(in the rows, 128 means zero)
Rows swapped in pairs by one turn or mirror: which row each one swaps with
The rows were stretched afterwards, more along some directions than others.
J166: [137 162 136 106 161 151 108 122 115 126 143 151 154 122 114 166 168 127
 143 144 143 160 166 114 123 136]
J91: [139 101 131 128 143 148 157 119 137 139 107 144 129 143 157 136 160 112
 132 123 120 121 141  99 135 142]
J844: [112 129 113 150 105 142 155 109 133  99  89 153  77 119 131 104 102 145
 120  97 140 143 102 135 149 128]
J292: [111 117 120 122 135 120 158 125 108 132  91 153 144 131 129 121 119 130
 116 130 141  99 155 142 118 151]
J390: [128 128 167 132 135 142 140 141 155 125 104 109 132 118 138  98 146 131
 123 139 150 159 118 120 139 132]
J838: [107 144 113 106 151 159 140 123 117  81 105 155  91 151 134 158 130 140
 149 117 151 144 138 100 118 117]
J207: [112 129 133 107 122 117 128 110 155  86  92 120 118 106 123 109 115 107
 166  98 160 149 103 140 177 122]
J22: [133 158 126 108 127 145 127 129 108  93  64 152 147 127 129 138 113 112
 144 130 153 110 132 123 114 135]
J649: [128 145  91 159 119 110 121 110 153 104  96 105 149 133 130 124 127  93
 143 110 135 140  98 128 157 142]
J864: [141 142 110 142 111 136 134 164 121 147  93 154 143 129 135 111 147 127
 129 124 129 123 135 103 138 172]
J282: [139 141 150 125 151 141 116 170 132 120  63 105 182 124 143 124 133  96
 129 129 146 148 132 129 115 134]
J417: [155 116 152 135 133 134 138 152 166 145 111 114 155 111 108 145 168 119
 163 141 149 154 158 108 118 127]
J289: [125 139 139  96 142 103 128 127 150  85  89 125 144 107 139  92 135 110
 154 106 158 140 125 130 167 148]
J125: [161 110 161 116 130 124 151 111 121 115 124 104  89 114 106 106 113 116
 127 148 120 177 117 100 131 112]
J740: [125 146  99 144 117 125 141 125 115 111  97 149 125 114 128 119 129 109
 146 102 150 124 116 108 168 170]
J5: [114 118 111 116 130 130 163 124 114 129  99 144 122 125 118 130 122 138
 109 127 141 118 149 137 139 148]
J969: [126 122 136 152 116 144 146 119 143 125 108 144 152 101 112 109 170  96
 139 120 140 145 133 138 151 119]
J893: [120 127 145 100 122 113 145 119 135  93  97 130 130 116 148  99 116 116
 156 117 156 139 125 144 164 131]
J574: [134 111  94 130 141 124 130 177 125 122 108  99 122 156 155 110 138 140
 124 137 126 119 132 125 121 162]
J33: [117 148 148 122 139 183 144 146 130 113 110 157 155 113 127 170 158 136
 145 139 149 138 174 127 119 115]
J781: [122 116 153 104 128 116 131 115 153  99 100 127 126  92 131  99 119 116
 155 106 157 153 113 136 152 128]
J859: [150 106 132 127 159 126 154 114 142 141 116 155 143 141 139 141 161 115
 127 131 112 119 135 108 117 149]
J198: [113 128 119 120 144 126 155 133  96 113  97 142 129 139 122 122 118 126
 116 135 135 105 151 131 121 141]
J124: [115 141 115  95 111 122 150 160 111 126  89 137 180  98 129 102 110 147
 145 150 151 122 159 142 128 129]
J9: [154 161 140 109 128 131 133 140 118  98 143 136 146 103  98 124 126 147
 123 138 140 167 149 133 111 146]
J504: [108 151 157 115 128 138 124 152 124 130  99 117 125  96 148  85 138 139
 128 135 149 149 149 112 169 115]
J542: [138 131 137  94 113 112 134 141 108 105 131 124 131 106 107 120 131 143
 120 143 145 143 153 140 109 156]
J977: [128 144 109 127 122  98 147 149 145 123  95  91 154 111 117  67 157 130
 153 132 159 127 144 110 174 162]
J371: [116 135 132 158 133 166 137 126 148 135  97 134 140 119 150 162 144 151
 115 102 140 143 129 125 146 145]
J602: [136 132 142 115 115 122 122 124 132 123 116 118 157 118 145 139 152 110
 140 151 161 133 156 126 129 160]
J724: [110 121 135 155  95 159 146 145 125 120  99 128 146 124 130 130 140 128
 148 116 148 143 129 141 163 122]
J28: [155 148 126 110 125 138 138 151 114  87 130 116 132 134 119 117 122 145
 123 139 136 159 143 123 104 147]
J517: [149 151 140 131 128 112 133 157 118  99 122 123 146 116 112 101 127 136
 124 144 129 155 136 134 113 137]
J757: [125 131 125 122 155 126 125 116 123 112  95 165 115 155 112 153 124 108
 139 115 121 150 112 141 102 112]
J49: [109 163 140 133 138 182 119 164 147 102  95 120 192 124 153 161 156 130
 130 127 171 138 152 141 136 134]
J158: [ 99 121 122 112 109 112 117 137 128 130 120 136 124 131 128 152 118 142
 143 137 139 114 129 144 135 144]
J88: [101 161 147 131 134 136 146 134 147  96  80 122 113 119 142 102 125 127
 157 126 145 148 105 109 135 103]
J109: [134 112 139 136 129 145 160 165 112 142  92 160 155  94 137 134 134 147
 133 144 106 130 137 110 117 103]
J194: [111 139 119  89 110 130 142 135 102 116 119 156 163  93 110 121 116 155
 141 144 157 131 167 158 119 124]
J352: [153 130 162 135 148 130 142 146 174 139 113 126 158  94  96 126 159 124
 156 141 154 160 149 108 110 122]
J797: [162 132 169 126 149 131 132 130 172 136 119 119 159  95  91 131 163 106
 155 143 153 169 148 121 115 112]
J900: [119 165 121 132 129 157 114 140 127 111 108 125 168 141 113 161 144 115
 146 116 150 136 132 164 138 135]
J36: [161 145 132 120 122 121 148 152 118 107 132 136 138  97 114  96 136 142
 131 135 114 155 142 114 124 141]
J623: [155 116 153 125 132 127 133 158 166 147 111 133 157  96 104 149 164 121
 159 136 146 141 151 110 114 126]
J656: [116 141 119  90 110 124 140 153 118 118  99 123 177 111 128 113 108 153
 143 156 165 122 169 155 125 148]
J874: [127 133 136  92 137 106 135 130 150  83 104 108 121 102 143  89 125 127
 157 123 159 143 131 117 167 149]
J836: [132 164 123 128 142 108 139 149 118 105  96 141 165  97 123  98 171 120
 142 131 147 147 144 116 156 124]
J747: [106 126 112 133 145 116 162 136 111 117  86 153 137 141 134 113 125 132
 124 122 134  98 139 131 125 151]
J270: [108 169 125 154 132 143 140 142 145  89  71 160 118 138 133 125 118 146
 161 104 151 160  89 126 136 117]
J519: [173 106 136 131 144 124 147 138 133 139  90  96 135 149 146  97 120 106
 124 131 114 146 103 105 131 149]
J397: [129 169 123 132 137 152 111 141 147 100  75 173 148 110 132 151 164 126
 141  96 169 144 133 105 135 160]
J310: [134 135  97 146 116 116 141 119 114 110 108 142 111 103 126  95 128 109
 140  95 143 128 112 109 182 168]
J333: [132 135  99 145 109 139 140 157 107 138  89 157 135 156 141 115 138 131
 132 115 126 119 128 116 143 156]
J461: [103 143 103 107 122 137 146 158 115 115  83 139 168 129 145  98 117 148
 148 135 159 120 162 153 128 136]
J996: [152 115 139 119 143 122 128 130 148 124 117 112 147 103 107 131 149 113
 161 135 148 151 133 110 108 138]
J414: [ 93 142 120  92 109 135 144 134 111  99  99 137 158 104 119 110 107 143
 145 138 156 126 160 159 137 111]
J695: [151 156 145 114 134 129 128 141 126 105 127 123 151 111 105 106 130 135
 122 139 134 173 144 144 110 134]
J534: [154 181 139 136 130 147 117 177 151 127  94 117 220 103 128 115 159 126
 142 139 146 154 160 114 147 148]
J315: [134 117 131 148 127 166 131 110 122 137 114 162 140 107 104 164 144 105
 146 115 136 128 160 138 138 113]
J112: [124 138 116 133 139 168 103 140 134 123 130  92 144 124 148 139 143 124
 143 112 134 155 146 115 138 124]
J497: [144 153 126 114 118 130 133 149 122  98 118 134 158 109 127 113 119 150
 125 132 134 153 133 131 101 147]
J202: [111 124 105 115 119 144 127 117 149 101 138 113 121 115 141 130 133 132
 138 128 155 122 121 121 143 159]
J466: [157 150 148 111 157 127 145 171 169 118  95 117 144 117 130 117 147 137
 136 146 136 148 140  86 134 126]
J686: [152 134 140  72 137 118 127 127 107  99 122  85 135 128 126 124 106 108
 128 143 137 135 145 116 134 162]
J547: [122 116 106 149 118 130 147 153 141 135  69 124 124 106 159 109 153 135
 139 106 115 120 125 121 171 151]
J353: [124 131 154 123  84 137 136 136 133 119 121 103 125 118 115 123 117 132
 129 135 166 140 122 145 149 106]
J32: [131 113 111 137 117 126 126 174 136 123  99  94 131 134 114 124 139  95
 119 133 129 100 148 129 151 134]
J84: [ 99 178 127 143 133 135 129 179 130 101  77 145 133 116 151 124 129 152
 161 127 147 152 113  96 150  99]
J979: [125 143 103 156 123 120 136 115 130 112  98 131 120 110 125 109 142 103
 146  95 151 138 110 110 185 166]
J549: [128 147 122 145 138 121 130 109 118  97  92 145 131 106 117  93 137  91
 154  98 145 137 117 101 182 143]
J704: [150 148 126 115 136 130 134 145 116 141 111 137 163 120 128 107 194 118
 126 140 144 126 198 100 150 168]
J48: [162 129 153 127 141 135 135 143 174 146  96 133 172 117  99 150 154 115
 152 135 155 146 148 124  91 138]
J889: [132 150 139 118 144 161 112 107 133 122 124 110 172 117 135 135 141 118
 129 126 162 154 134 145 155 131]
J850: [131 169 128 146 118 173 130 160 100 111 104 153 118  93 119 132 132 140
 140 123 149 131 139  73 153 116]
J151: [158 130 141 134 149 141 126 145 174 138 117 115 158 109 107 158 169 112
 146 141 158 155 157 114 104 143]
J180: [151 134 128 127 149 149 117 119 139 125 128 117 153 128  89 136 190 108
 130 125 155 156 179 129 138 156]

Swapped with J724: J838
Swapped with J202: J158
Swapped with J315: J844
Swapped with J49: J84
Swapped with J864: J859
Swapped with J497: J623
Swapped with J466: J534
Swapped with J352: J9
Swapped with J289: J124

